In the data rows, the value 128 means zero.
Here are some points, each followed by its number:
[ 75 108 206 122 145 117 179 111 105 161 139 125 130 157  68 113  92 151
  95 115  99   6  77 161] 0
[215  69  76  75  98 155 102  87 100 169 114 122 211 164 180 194  82 164
 118 139  92 116 184 162] 1
[ 86 146 163 159 201 125  82   0 136 147 163 234 175 145  85   0 102 175
 112 170 172 239 169 117] 2
[ 73 120 104 125 143 149 139 119 115 129 103 123 117 164 138 160 119 139
 138 132 132 132 121 101] 3
[ 93 134 127 113 116 124 132 130 152 130 119 128 125 155 120 130 122 144
 157 112 119 112 149 100] 4
[139 131 155 169 151  16  81 214  71  87 106  95 113  95 130  91 139 149
  81 120  99 134  98 122] 5
[120 185 133 149 151  51 102 130 131  81 213 136 123  95  40 217 200 118
  55 189 138 242 162 134] 6
[105 129 144 110 129 135 137 140 159 140 130 131 124 109 148 147 108 130
 124 150 123 134 120  82] 7
[105 145  80 131  76 142  83 107 131 185 157 175 107 136 156 122 136  61
 136 125 167  69 166 115] 8
[161 108  86 138 160 121 106 178 123  83  82  88 151 106  69 129 141 146
 166 138 122  90  75 184] 9
[133 126 107 122 135 133 118 152 145 122 109 116 150 126  97 131 128 131
 112 106 108 104 114 153] 10
[109 138 132 148 104 114 163 143 126 127 111 115 134 139 118 148 120 118
 131 110 122 137 143  93] 11
[105 135 123 129 126 135 121 138 143 124 126 134 135 124 127 137 126 126
 106 105 111 129 126 127] 12
[ 94 129  98 120 111 128 125 146 137 125 117 120 132 152 119 146 129 136
 157 103 132 118 152  94] 13
[100 123 148 133 109 125 138 146 145 121 130 132 122 128 127 132 106 136
 133 100 101 121 125 101] 14
[129 136 148 154  85 109 186 149 109 109 117  91 131 140 112 161 118 105
 131  88 133 140 162  73] 15
[255   0  61  92 179 121  65  97  10   0  48  53  96 142  58 142 117 108
 255 218 255 170  48 255] 16
[106 132 136 126 121 134 136 138 137 119 120 125 135 134 131 124 114 129
 133 111 125 124 128 112] 17
[121 110 133 145 122 122 149 129 148 131 128 105 152 123 160 138  84 108
 143 132 109 141 142 121] 18
[ 87 122 161  62 146  91  98 120 114 209 134 226 167 141  69  55   0  71
 108  60 101  85  12  71] 19
[106 131 113 137 120 143 113 134 151 127 118 120 100 150 140 132 135 129
 117 101 139 121 138 127] 20
[107 130 174 136 117 129 107 167 184 123 173 211  96  44  50 138  83  96
  88  86 107 153 127 117] 21
[132 120  98 143 149 128 137 162 169  93  91 102 169 143  94 140 129 132
 135 131  92  87  89 169] 22
[ 90 128 127 139 115 122 129 142 138 131 127 134 130 114 139 143 125 117
 109 102 105 143 107 107] 23
[195  89  83 224 174  76   0 163 145 255  60  82   8 211  97   0  60 177
  95 255   0 198  24 255] 24
[134 143 154 141  97  99 168 141 131 132 124 102 126 147 123 151 118  99
 125  78 120 129 156  82] 25
[109 129 133 123 114 126 102 137 133 134 135 145 123 114 132 133 143 111
  93  95 118 136 120 124] 26
[155 113  90 154 167  89 105 189 135  82  80  89 166 114  73 127 142 152
 144 140  90  92  82 182] 27
[112 128 157 105 135 135 129 145 174 147 123 133 113 113 158 151 118 127
 128 158 133 138 119  82] 28
[177 122 145  98 128 172 172 151 132 167 184 106 128 120 139 146 152  99
 140 157  99 142 112 122] 29
[ 82 131 111 121 145 148 140 121 121 123 105 127 115 156 136 144 124 138
 141 126 131 130 129 111] 30
[120 166 138 170 113 105 123 133 135 114 174 144 149 103 133 146 159 141
 104 111 130 126 138  94] 31
[106 123 119 147 126 121 143 148 159 103 118 119 137 142 136 139 133 120
 117 117 106 118  97 114] 32
[101 124 128 112 128 138 127 142 164 136 128 136 121 128 140 149 116 136
 145 148 133 124 127  94] 33
[ 93 117 126 149 115 133 141 140 133 123 123 123 141 120 133 141 109 123
 120 120 123 133 126 108] 34
[214 189 155 174 122 102 117 141 105 149 255 125 163  69 172 159 255 131
  76 151 121 158 124  93] 35
[ 87 138 133 120 109 147 141 137 137 123 109 119 108 150 125 150 116 144
 141  97 114 116 138 110] 36
[103 154 159 161  88 116 190  40  72 106 131 110 140 169  70 140 134 195
 125 153 200 163 191  97] 37
[185 153  38  92  31 181  34 101 163 223 211 171  70 182 215  90 158   0
 153 168 182   0 213 151] 38
[129 237 178 229  97  68 106  13  67 120 255 158 147 121 128 140 225 190
  75 163 197 161 196 103] 39
[102 129 136 129 117 133 132 137 142 121 129 141 132 128 142 137 127 119
 112 107 117 135 112 105] 40
[126 134 123 136 124 133 125 144 140 116 118 129 144 130 113 125 118 130
 118 107 113 118 125 133] 41
[108 132 149 139 111 123 153 134 139 128 123 123 128 146 133 138 110 116
 131 110 114 126 136 104] 42
[119 140 132  67 155 144 107 142 156 156 104 123 139 120 163 114 121 125
 125 164 135 188 105  95] 43
[120 114 189  48 147 164 125 152 221 209 123 155  79  41 228 193 120 117
 109 255 185 172  92  19] 44
[151 182 236  80  55 255 139  92  77 159  51 179   0 160 124 210 152 138
  51  71 190  86 212 127] 45
[ 77 132 101 110 157 144 152 107 107 122 110 131 118 169 142 158 115 134
 132 147 131 136 110  98] 46
[148 178 244  74  56 255 134  95  71 156  49 179   0 154 126 212 153 138
  42  71 179  82 212 131] 47
[104 135 124 128 121 125 112 136 137 132 132 140 130 115 134 131 137 122
  93  99 116 136 117 127] 48
[100 115 147 110 127 140 127 145 165 147 121 135 119  98 158 159 116 124
 120 164 142 143 129  82] 49
[255   0  90  96 131 122 123  63  37  43 100  41 197  95 166 161  57 105
 255 170 204 134 118 255] 50
[100 154 153 113 121 139 128 142 139 112 154 162 133  79  80 153 103 118
 100  96 132 147 136 110] 51
[ 84 125 132 106 127 122 113 162 142 119 137 104 130 119 122 134 119 149
 100  64 119 118 132  97] 52
[ 84 128 113 120 116 129 125 139 145 127 123 121 132 139 118 138 114 136
 148 104 118 121 134 100] 53
[118 138 129 134 112 126 130 143 156 117 131 135 123 145 150 130 136 113
  90 106 119 126 118 113] 54
[184  99 132 113 131 160 156 144 110 133 145  96 122 145 135 127 143 105
 174 148 120 136 104 133] 55
[111 137 130 116 113 129 107 140 131 133 136 140 122 115 132 127 136 125
  85  85 110 129 120 123] 56
[117 180 101  68 112 109 142 149 105 148 141 193 162 100  68 141  72  91
 118  98 136 171 108  70] 57
[104 119 129 122 112 132 132 132 140 123 125 131 145 124 122 145 107 141
 121 114 109 124 133 105] 58
[129 133 141 160  88 109 191 145 114 119 111 106 143 139 107 154 117 113
 122 107 141 147 149  83] 59
[106 135 120 111 111 137 129 162 153 117 104 105  80 140 169 120 126 135
 127  90 139 110 129 111] 60
[255  17  46 101 192 114  50 108  35   0  46  59  85 179  27 145 140 112
 255 249 246 204  43 255] 61
[ 65 132  93  63 199 120 140 128  39 118  76 123  81 169 156 161 112 159
 145 140 133 120  88  97] 62
[147 142 168 149  91  87 177 140 119 129 119  94 119 151 115 160 121  80
 126  78 114 131 160  80] 63
[107 180 194 221 126  82  35   0  87 150 217 164 148 214 154  40 137 184
 107 190 196 192 176  97] 64
[177 110 102 159  63 119 112 106 171 183 171  85 154 144 216  93 106  51
 137 162 106  68 194 161] 65
[151 124 132 183 167  26  74 210  85  93  96  88 133 100 110 104 146 149
  94 138  88 120  98 148] 66
[ 77 117 136 154 111 118 135 141 129 137 136 139 125 121 140 146 143 107
 118 103  99 142 105 103] 67
[101 110 121 104 182 121  61 134 190 140 121 223 178  97 118  22  55  92
 125  66  92 202  83  69] 68
[ 90 129 146 154 117 139 143 137 132 130 123 119 120 143 115 131 121 130
 119 119 127  92 119 123] 69
[100 113 124 137 116 140 126 133 137 126 124 128 142 120 133 140 104 133
 127 120 123 133 131 106] 70
[ 83 121 165 102 126 130 128 139 167 144 133 133 110  87 156 152 104 123
 121 156 122 137 109  67] 71
[114 131 114 155 183  80 141 153 122 103 116 155 165  74 100 100 169 160
 104 132  99 155 126 135] 72
[156 108 100 167 178  62  94 215 115  82  85  72 162 103  80 117 151 157
 107 139  77  95  77 185] 73
[127 120 107 137 142 126 128 160 152 109 101 108 161 124  96 133 127 137
 133 125  98 106 102 152] 74
[116 145 121  98 129 115 135 152 130 116 145 118 141 127 118 118 107 138
 101  59 115 125 124  91] 75
[124 130  94 160 255  63 173 146 123  78 115 213 191   0  60  65 228 183
 101 128  87 178 133 153] 76
[108 130 125 159  99 132 171 131 119 110 121 109 152 138 101 140 117 147
 115 119 146 136 144  97] 77
[106 148  15  92  85 197  40  93 118 213 159 152  47 190 179 111 164  60
 163 161 202  30 187 138] 78
[133 125 149  42 168 158 101 144 189 195 101 127 108  88 203 135 118 114
 114 241 173 208  88  58] 79
[111 136 130 126 117 123 107 141 135 126 133 142 128 117 130 130 136 128
  92  90 110 130 111 129] 80
[106 147 158 154 118 136 146  70 114 125 134 134 136 160 114 124 124 157
 132 155 150 136 157 117] 81
[139 159  59  97  68 176  49 115 141 204 179 162  89 146 158 101 153  44
 160 154 174  32 194 139] 82
[ 90 130 104 139  99 131 105 129 129 170 142 157 123 122 146 132 133  95
 131 115 141 107 138 110] 83
[121  94 130 144 114 127 132 116 128 135 130 112 174 116 164 150  89 125
 132 118 111 143 148 121] 84
[119 107 126 137 129 145 143 146 135 139 141 113 135 136 149 127 136 116
 135 135 113 141 100 111] 85
[ 90 128 115 116 150 142 147 119 123 108 107 118 128 158 136 147 111 137
 125 136 128 128 118 101] 86
[ 97 127 117 116 147 134 150 121 135 112 119 130 125 166 148 147 123 127
 116 127 126 123 115  96] 87
[135 150  39  94  47 198  28 117 160 237 183 170  41 159 194 100 168  32
 155 181 215  12 204 142] 88
[ 85 126 148 128 131 135 139 123 139 153 125 120 108 163 111 123 113 133
 114 112 124  73 114 137] 89
[255  33  99 118 157 109 107 102  71  35  82  65 144 128 114 139  91 104
 255 174 203 164  95 250] 90
[ 93 129 118 107 126 137 127 142 149 127 116 133 123 143 135 142 129 133
 157 120 124 117 143 101] 91
[ 82 122 105 106 158 142 145 114 110 117 109 132 119 174 134 153 118 129
 137 142 126 130 118  98] 92
[107 131 125 149 124 122 141 141 160 106 124 122 140 146 144 137 129 114
 108 119 107 121 104 108] 93
[111 129 156 107 122 126 143 138 163 140 130 136 119 114 143 144 109 126
 125 150 130 134 116  85] 94
[ 88 125 179 130 132 129 162  98 117 145 129 132 135 150  95 119 105 155
 111 131 128  71 112 135] 95
[ 95 132 132 124 133 136 137 134 149 122 116 128 136 136 128 139 121 131
 144 108 122 130 137 103] 96
[229  67  99  94 148 185 122 159  87  91 128  86 126 123 103 122 151 126
 217 167 164 114  58 185] 97
[110 142 125 119 117 129 114 132 139 122 134 140 126 123 131 127 134 124
 103  98 118 130 122 123] 98
[ 84 112 152 101 135 145 119 149 177 161 122 140 109  91 169 160 109 123
 115 181 153 144 120  71] 99
[105 126 138 128 130 138 130 135 155 122 120 138 137 124 130 137 120 128
 130 130 125 129 128 104] 100
[131 231 160  97  87 127 140 170 121  96 245 204 113   0   9 219 162 115
  34  72 179 134 193  93] 101
[116 127 128 131 127 112 139 153 134 113 112 118 131 124 129 131 115 127
 132 113 121 123 118 123] 102
[160 116 137 111 140 172 162 146 129 153 174 104 140 123 146 132 152 119
 138 159 105 146 110 130] 103
[146 108 142 165 128 100 151 106 153 139 146 102 178 130 186 125  87 104
 147 125  92 155 149 129] 104
[255  13 107 126 162  86 127  73  74  52  92  29 168 143 155 140  74  81
 255 208 172 194 111 255] 105
[113 119 115 142 132 127 144 150 161 105 117 118 151 137 125 132 128 127
 122 124 108 118 108 131] 106
[ 91 121 119 128 120 133 128 137 154 135 118 115 115 155 126 128 126 134
 142 114 133 110 141 118] 107
[114 123 134 146 107 124 121 166 160  99 129  83 140 139 132 108 122 137
  79  93  99  99 126 105] 108
[ 94 130 129 122 118 138 135 125 148 125 120 120 128 150 124 140 129 143
 148 119 131 119 150 108] 109
[133 140  89 170 227  60 150 170 125  86 102 164 184  35  69  81 194 173
  94 127  65 149 115 167] 110
[140 201 140  88  92 109  98 177 111 125 214 196  96  10  43 186 152  93
  62 103 172 101 195 117] 111
[ 78 124 113 127 115 143 122 132 149 147 121 116  98 169 130 128 130 142
 141 111 130  87 140 129] 112
[104 113 143  75 133 149 115 157 211 179 120 133 102  96 188 164 129 128
 128 225 161 134 119  54] 113
[178 122 101 176 193  13  77 241  87  75  66  63 160  85  85  93 159 168
  96 143  69  87  61 193] 114
[111 124 144 138 114 122 145 139 141 129 125 127 132 134 124 135 112 116
 128 113 108 127 130 100] 115
[110  76 129 142 124 107   7 146 214 214 129 255 131 128 130   0   0  11
 152  74  51 215  20  56] 116
[255  43 126 141 148  83 151  75  99  86 113  43 184 126 185 142  71  84
 255 171 134 176 136 234] 117
[ 60 109 192 119 157 124 182 102  90 161 123 128 132 152  67 121  92 154
 104 124 102  21  73 155] 118
[168 112  93 186 186  23  75 235 112  66  77  64 171 108  93 104 158 153
  93 151  66  79  71 188] 119
[105 118 120 142 133 130 141 150 156 107 113 113 143 129 119 142 125 125
 124 119 106 114 101 119] 120
[226  83 121 127  98 118 143  84 149 218 179  69 183 140 254 117  89  36
 185 176  93 122 201 179] 121
[204 121  56  75  77 213  66 113 137 247 218 124  99 161 206  86 166  15
 176 201 154  32 175 162] 122
[115 122 121 129 140 136 134 150 146 116 107 124 146 124 105 130 122 129
 131 120 117 111 120 128] 123
[255   1  97 114 153 106 113  83  40  16  84  39 142 102 123 142  79  90
 255 180 225 157  92 255] 124
[154 131 167 141 102 125 171 131 133 162 125 107 125 151 139 146 125  72
 143 123 101 132 144  98] 125
[ 82 132 171 105 154 115 193 107 112 167 135 163 154 122  52 102  89 138
 107 103 102  42  72 140] 126
[193 221   0   0 255 145   0 135  80 200   6  71 255 212 168   0 125 126
 130 145 116 255  85 159] 127
[107 126 146 149 124 135 151 143 144 122 136 147 123 109 100 147 125 123
 123 121 112 128 133 123] 128
[ 98 130 152 123 119 159 146 141 141 137 106 135  99 115 151 156 115 138
 116 130 128 129 128 102] 129
[106  84 188 255  77 145 169 133 176 171 109 155  23 153 143 110 158 138
 138 164  46  88 129 184] 130
[136 170 220  78  70 252 136 106  97 156  54 175   0 134 156 212 145 146
  66  95 185 103 184 111] 131
[ 95 126 132 127 124 132 145 136 141 121 122 131 133 131 128 137 116 125
 134 124 129 129 129 103] 132
[128 132 141 139 134  74 103 195 101 100 103 101  93 109 160  92 130 144
 111 105 121 110 110 119] 133
[ 77 131  68 115 140 170 109 111 116 155 114 122  89 185 154 141 141 121
 142 139 164 108 138 116] 134
New points follow, each followed by the number of its nearest point above by angle, seen from the average point of the numbered points.
[109 132 134 144 116 130 157 146 133 119 119 123 137 128 119 132 116 127
 137 115 122 132 134  96] : 11
[142 193 150 227 101  43 102 118 113 109 240 145 161 108 177 140 215 135
 100 114 126 141 143  82] : 31
[104 128 133 144 116 128 125 148 149 111 131 108 140 136 131 123 120 138
 106 103 114 108 130 111] : 108
[100 128 141 125 125 122 131 142 139 117 133 116 135 122 127 125 115 150
 111  83 113 122 134 105] : 52
[236 180   0   0 247 145   0 146  23 120   5  60 209 209 102   0 114 141
 196 113 181 255  53 209] : 127
[117 188 145  69 106 122 120 172 138 126 189 236 143  10  24 165  64  91
  69  49 150 178 126  69] : 51
[111 136  88 158 248  88 195 134 145  90 110 219 199   6  75  68 214 180
 106 119  85 182 138 145] : 76
[111 183 110  64 108 115 125 151 117 149 157 224 155  63  57 149  50  82
  99  77 137 179  97  53] : 57
[222 104  90 106  68 170 107  73  68 182 117 128 164 172 221 224 129 208
 103 123 103  94 194 179] : 1
[ 92 128 152 114 130 110 126 131 125 154 128 165 147 134 103 100  55 112
 117  94 112 103  80  99] : 19
[255   0  72  85 125 121 110  60  25  70 102  37 229  96 190 182  45 107
 255 175 188 133 137 255] : 50
[ 98 135 123 114 111 128 132 133 153 136 123 132 129 152 120 137 129 144
 155 109 121 113 149 102] : 4
[124 108 119 145 140 126 129 136 129  95 108 112 129 162 103 135 134 122
 150 166 140 158 111 136] : 61
[113 153  96  97 103 123 145 139 115 148 122 166 141 124 106 140  90  97
 130 102 138 150 108  76] : 57
[115 131  74 124 239 143 230 118 175 114 129 211 209  25  75  78 215 169
 127 134  81 175 141 157] : 76
[ 97 122 146 142 132 131  96 156 163 106 135 142 148 132 132 101  88 112
 118  97 108 152 116  82] : 68
[177 221   0   0 255 137   0 139  79 181  19  80 255 212 149   0 129 125
 135 127 113 255  96 162] : 127
[107  83 185 236  95 136 155 155 197 159 146 184  49  85  74 123 121  99
 130 163  50 100 128 168] : 130
[ 89 110 139 143 108 107 108 171 163 101 143  74 137 117 124  98 120 152
  52  57 104 100 132 101] : 108
[112  87 212 255  64 144 169 130 180 195 116 161   0 162 168 115 176 149
 142 176  31  65 125 206] : 130
[ 87 127 138 122 121 115 108 164 147 107 142  94 129 123 128 121 115 153
  75  56 110 113 128 102] : 52
[109 128 132 128 127 133 137 136 140 121 124 129 132 127 129 139 119 119
 126 125 128 131 131 106] : 132
[ 97 130 142 115 134 120 120 149 134 107 138 110 127 123 124 125 111 144
  97  72 120 127 132  96] : 52
[105 137 164 129 132 138 146  76 136 145 138 134 120 138 131 140 126 145
 112 184 168 149 142  98] : 81
[139  79 125 145 110 114 134 105 131 146 138  87 188 107 186 163  70 110
 129 139  99 141 151 135] : 84
[ 95 132 136 122 118 121 131 152 146 114 132 117 129 130 121 131 109 135
 110  85 115 120 130 106] : 52
[102 131 122 120 150 128 124 131 152 130 121 179 165 109 120  97  98 109
 131 103 114 156 108  96] : 68
[ 86 119 148 103 127 125  99 160 148 117 150  94 119  90 139 138 106 149
  71  76 136 133 123  72] : 52
[139 128  88 160 255  69 167 148 114  67 114 215 180   0  52  63 224 185
 111 126  97 175 128 169] : 76
[ 93 139 140 141 121 135 144 102 125 121 129 125 132 158 118 129 122 146
 137 137 143 127 150 119] : 81
[ 83 136 195 151 144 117 182  38  95 151 145 141 136 158  67 102 126 175
 105 157 151  78 143 162] : 95
[ 62 140  80  64 229 108 129 130   0 109  60 106  68 176 167 170 103 176
 139 150 139 131  73  94] : 62
[100 121 119 119 124 144 122 142 170 147 120 126 104 143 152 152 132 133
 139 143 141 135 135  96] : 33
[139 141 107 115 138 129 106 153 150 104 107 115 158 117  95 130 136 136
 107 104 105  94 113 174] : 10
[121 140 123 124 127 136 118 141 147 114 116 129 135 126 116 125 123 138
 108 100 119 115 129 138] : 41
[142 238  61   0 249 140  52   0  43 174  75 113 240 231  92   0 176 197
 124 187 172 255 172 191] : 127
[ 92 129 129 139 115 118 125 138 134 131 132 135 126 116 141 134 135 120
 109  93 109 142 112 109] : 23
[112 211 195 249 110  74  64   0  42 145 239 143 150 233 155  65 199 221
  98 233 231 174 208 119] : 64
[ 97 130 126 128 114 135 134 107 131 134 122 130 125 154 119 137 124 146
 147 130 133 124 144 111] : 109
[ 96 110 135 159 108 132 128 142 139 121 124 115 143 123 130 131 110 122
 106 121 118 128 128 103] : 34
[ 95 135 115 120 121 128 126 138 147 125 123 117 134 141 122 137 120 136
 145 109 115 118 141 113] : 53
[ 96 127 141 155 121 138 140 134 138 131 128 124 110 147 125 132 119 129
 120 119 131  96 127 119] : 69
[104  92 144 155 140 131  74 144 188 144 121 176 126 132 136  66  57  92
 133 100  83 156  94  92] : 116
[108 151  87 133  81 144  86 118 129 182 154 175 110 128 156 117 142  70
 140 122 155  68 163 118] : 8
[102 137 130 116 118 132 151 140 152 118 119 124 128 122 138 122 112 135
 132 108 130 118 125 112] : 17
[128 166 138  60 108 151 132 144 149 116 126 136  98 117 151 110 111 127
 112  69 144  96 140 130] : 60
[ 84 127 124 113 123 126 111 149 140 116 138 107 123 130 128 128 121 144
 116  78 126 118 136  99] : 52
[ 80 110 149 100 135 119  96 161 151 114 157  90 118  91 139 137 106 144
  67  67 132 132 120  73] : 52
[158  90  77 148 255 193 255 105 194 173 180 226 198   6  97  37 255 150
 152 202  19 194 119 202] : 76
[106  37 183 255  97 120 174 138 211 197 112 150  13 154 118  93 145 104
 169 223  13  85 113 214] : 130
[166 214 165 136 107 107 134 164 118 111 255 175 142   9  71 208 209 129
  45 102 151 155 161  96] : 101
[ 90 150  91  82 209  81 121 106 121  75 137 112  99 156   0 230 161  97
  71 249 133 255 143 175] : 6
[109  79 166 255 102 116 155 136 180 163 128 142  65 144 137 103 148 117
 151 177  50  94 122 170] : 130
[ 96 167 136 175 133 124 214  16  75 103 139 145 170 136  56 113 170 208
 101 173 213 186 215 115] : 37
[107 142 143 128 119 140 146 151 145 113 122 134 122 129 132 128 122 120
 128 112 127 116 133 110] : 17
[255 107  68 113  56 155  78  61  55 193 143 126 213 182 255 245 146 225
 102 137  96  92 206 188] : 1
[ 99 126 131 112 129 118 119 139 133 145 123 172 152 135 111  94  57  98
 124  92 116 141  95  84] : 19
[106 139 122 129 118 124 137 137 138 128 124 146 147 127 113 134 102 113
 125 109 119 142 116  95] : 57
[102 144 152 111 116 151 139 168 163 100 122 137 120 120 154  99  89 112
 136  98 141 115 117  88] : 17
[ 90 131  96 120 108 139 134 153 133 120 108 120 133 154 124 150 128 138
 166 107 133 126 156  95] : 13
[255  56  37  50  44 193  94  48  43 228 101 122 226 197 255 255  99 236
 109 147  90  77 238 221] : 1
[225  87  34  84 255 195 237 108 128  69 134 232 202   0  32  56 255 172
 220 160 136 186  91 231] : 76
[127 147 134  46 160 140  91 144 155 167 101 123 136 121 170  97 111 123
 129 172 131 201 101  87] : 43
[ 82 132 168 109 148 113 190 110 111 163 137 162 155 115  60 109  96 140
  96 105 104  45  75 134] : 126
[117 122 137 136 123 136 152 143 134 144 143 116 138 129 149 133 134 112
 134 123 105 139 113 114] : 85
[139 147 144 109 119 157 163 157 131 129 173 140 129  78  88 165 135 126
 110 121 128 149 147 116] : 101
[255  39 127 134 147  93 150  74 110  94 116  43 184 123 183 135  62  74
 245 175 129 187 144 231] : 117
[ 95 125 137 120 129 116 132 144 145 113 132 116 133 117 124 127 110 140
 109  78 114 121 130  96] : 52
[144 117 140 148 128  96 130 133 122 132 134  99 155 133 155 125 106 111
 135 127  93 142 145 130] : 104
[108  48 172 255 100 129 170 142 216 185 108 167  50 122 116  77 130 104
 165 190  11  94 116 191] : 130
[ 96 127 110 147 116 144 128 134 144 137 118 121 109 148 144 139 138 131
 124 117 135 131 132 110] : 20
[115 148 117  77 107 160 134 155 159 125 108 118  73 141 177 112 117 132
 132  71 163  96 133 135] : 60
[ 94 130 135 136 125 140 136 106 133 127 132 118 128 149 116 130 126 142
 132 137 136 130 139 117] : 81
[219  89 115  79 138 182 132 158  72  74 148 116 103  94  80 144 148 124
 201 143 190 113  77 178] : 97
[ 92 134 160 147 137 128 109  49 131 135 139 155 145 161 112  82 108 148
 125 150 149 162 148 117] : 2
[ 90 126 149 162 120 140 135 150 136 113 127 114 119 145 130 127 130 130
 119 134 141  93 126 116] : 69
[102  79 148 177 120 120  84 140 192 173 121 193 105 134 127  62  52  72
 146 115  63 152  75  98] : 116
[117 154 131  63 103 142 156 156 136 116 112 138 109 119 150 118  96 118
 134  75 146 108 125 105] : 60
[121 153 138  90 118 132 138 152 144 113 114 129 109 116 147 114 109 133
 118  84 126 111 125 123] : 60
[112 122 108 138 134 124 132 148 145 120 117 116 150 125 108 134 128 134
 125 118 107 120 107 140] : 74
[145 145 151 138 147  19  79 236  78  85  91  80  67  90 179  79 143 151
  89  94 121 110 105 126] : 133
[150 140 133 151 129 127 128 131 131 130 198 120 153 113 159 138 169 125
 109 135 116 135 123 110] : 35
[255  85  22 114  47 128  50  26  35 212 183 114 255 189 255 255 150 235
  95 157  95  87 221 195] : 1
[ 94 144 133 118 106 149 145 133 139 124 107 128 118 143 122 143 119 149
 141 103 128 112 139 118] : 36
[111 122 142 181  93 129 130 163 155 105 112 102 151 135 135 106 134 116
  91 139 105 105 126 117] : 108
[111  94 145 170  95 116 139 127 149 127 137  82 164 109 165 125  79 104
 116 137  96 138 145 125] : 18
[106 139 121 114 124 118 132 143 139 124 133 120 132 132 120 127 108 131
 106  81 124 129 124  94] : 75
[112 177 133  53 114 110  87 163 143 145 179 254 153  36  44 125  25  58
  87  52 135 201  90  39] : 57
[151 107 134 140 163 111 190 101 159 138 139 115 202 100 163 122 115 112
 150 135  80 162 160 150] : 104
[ 99 127 110 150 116 141 124 137 150 127 116 117 100 150 151 130 139 132
 121 115 134 123 131 117] : 20
[ 55 147  90  45 195 146 158 125  52 120  75 123  76 169 174 166  90 164
 152 130 145 119  88  90] : 62
[158 208  73   0 188 171  40 134  72 169  23  81 164 225 164   0 118 155
 126  89 110 255 110 165] : 127
[ 96  56 166 255 114 136 168 142 204 180 116 172  59 129 112  74 126 107
 155 180  25 105 122 179] : 130
[190 115 108  91 107 191 136 139 150 173 198 105 109 185 195 105 169  58
 143 187 121  84 120 126] : 122
[160 107  97 106 198 183 206 133 152 155 165 123 179  93 135  92 195 135
 152 173  79 165 102 153] : 103
[232  65 145 158 128  86 171  79 134 132 130  56 201 128 213 140  63  85
 208 151  92 172 160 190] : 117
[131 149 121  35 170 138  93 140 160 180 103 124 140 131 170  83 117 131
 127 168 136 217  97  73] : 43
[105 150  85 137  80 150  75 113 130 197 157 170 103 135 159 127 135  62
 139 121 168  65 160 122] : 8
[ 94 127 109 131 117 146 126 138 158 128 123 115 109 151 137 136 129 132
 139 118 132 122 146 104] : 107
[119 165 134 172 118  91 113 120 132 118 172 121 143 134 186 117 158 146
 125 105 127 111 125  94] : 31
[255  68  62  52  64 195 107  68  60 204  92 122 205 183 214 255  93 212
 103 137  93  86 212 208] : 1
[110 125 119 160  92 130 186 134 104  97 108 106 151 127  94 155 112 153
 120 109 164 148 153  80] : 77
[115 140 125 145 125  88  84 194 115 110 101  79  65 126 175  97 146 145
  97  97 143 118 124 132] : 133
[ 94 142 142 107 119 121 157 123 112 169 129 145 130 143  98 125  84 122
 115 104 122  79  88 114] : 126
[ 87 119 136 125 122 114 117 154 148 108 134  99 135 119 129 129 117 150
  91  65 114 125 129  96] : 52
[197 110  90  96  91 170 102 108 141 221 196 106 132 155 208 107 135  45
 175 175 133  73 173 164] : 122
[123 195 166 250  93  64 124   0  53 121 218 117 164 180 146 110 209 209
  98 193 223 163 203  93] : 39
[157 161 133 202 114  84  96 119 119 132 235 113 164 135 207 115 217 149
 110 147 115 132 112  95] : 35
[ 85 140 126 124 123 138 142 130 133 150 124 127 110 158 122 121 115 127
 126 103 132  97 111 120] : 89
[102  72 196 229 105 134 113 154 223 172 149 207  52  81  77  88  89  87
 127 144  41 126 111 164] : 130
[ 89 137 157 142 138 131 161  95 125 137 128 142 143 145  94 112 124 149
 119 134 127 106 138 136] : 95
[ 82 124 111 152 111 136 117 137 145 136 125 114  96 137 154 129 147 126
 121 108 131 131 122 108] : 20
[ 99 142 133 123 115 132 149 136 140 113 132 140 134 110 102 149 119 128
 120 107 130 137 132 109] : 51
[108 139 132 182 115 103 122 111 131 121 161 133 146 134 154 130 162 140
 122 124 125 135 119 102] : 31
[107  50 157 209 113 107  52 147 225 214 122 245  91 134 127   6   0  36
 152 122  31 170  44 105] : 116
[ 83 124 100 146 126 149 121 129 144 130 118 107  96 158 145 143 138 128
 126 119 136 129 126 114] : 20
[104 128 119 140 118 135 132 136 152 118 115 118 106 140 136 127 122 138
 119 110 136 128 142 113] : 20
[104 125 147 159 101 105 140 133 126 152 134 130 120 126 148 153 136  85
 125 102  98 152 114  89] : 67
[114 145 127 121 124 136 118 134 143 124 129 139 130 126 137 124 126 122
  98 105 119 125 132 124] : 98
[105 134 148 124 125 148 141 137 147 133 117 131 116 126 140 144 115 132
 126 132 130 140 125  93] : 129
[255 103  58  73  70 200  82  96 140 255 241  97 127 169 255  86 146   0
 202 219 143  44 195 182] : 122
[ 81 137 173 100 148 104 192 114  99 181 132 179 156 123  51 106  81 136
  99 106 107  41  56 129] : 126
[235  76  67  86 221 193 185 127  96  74 136 166 151  43  69  84 224 150
 229 172 166 157  70 218] : 97
[ 98 116 142 142 115 105 117 173 163 101 141  83 138 123 125 104 117 149
  63  73 106 106 130 106] : 108
[157 114  63 106 255 173 247 117 174 147 158 183 223  38  97  65 246 151
 141 174  58 180 118 177] : 76
[103 156 164 122  68 149 185 144 115 114  88 128  78 146 125 160 121 179
 119  68 118 118 146  98] : 36
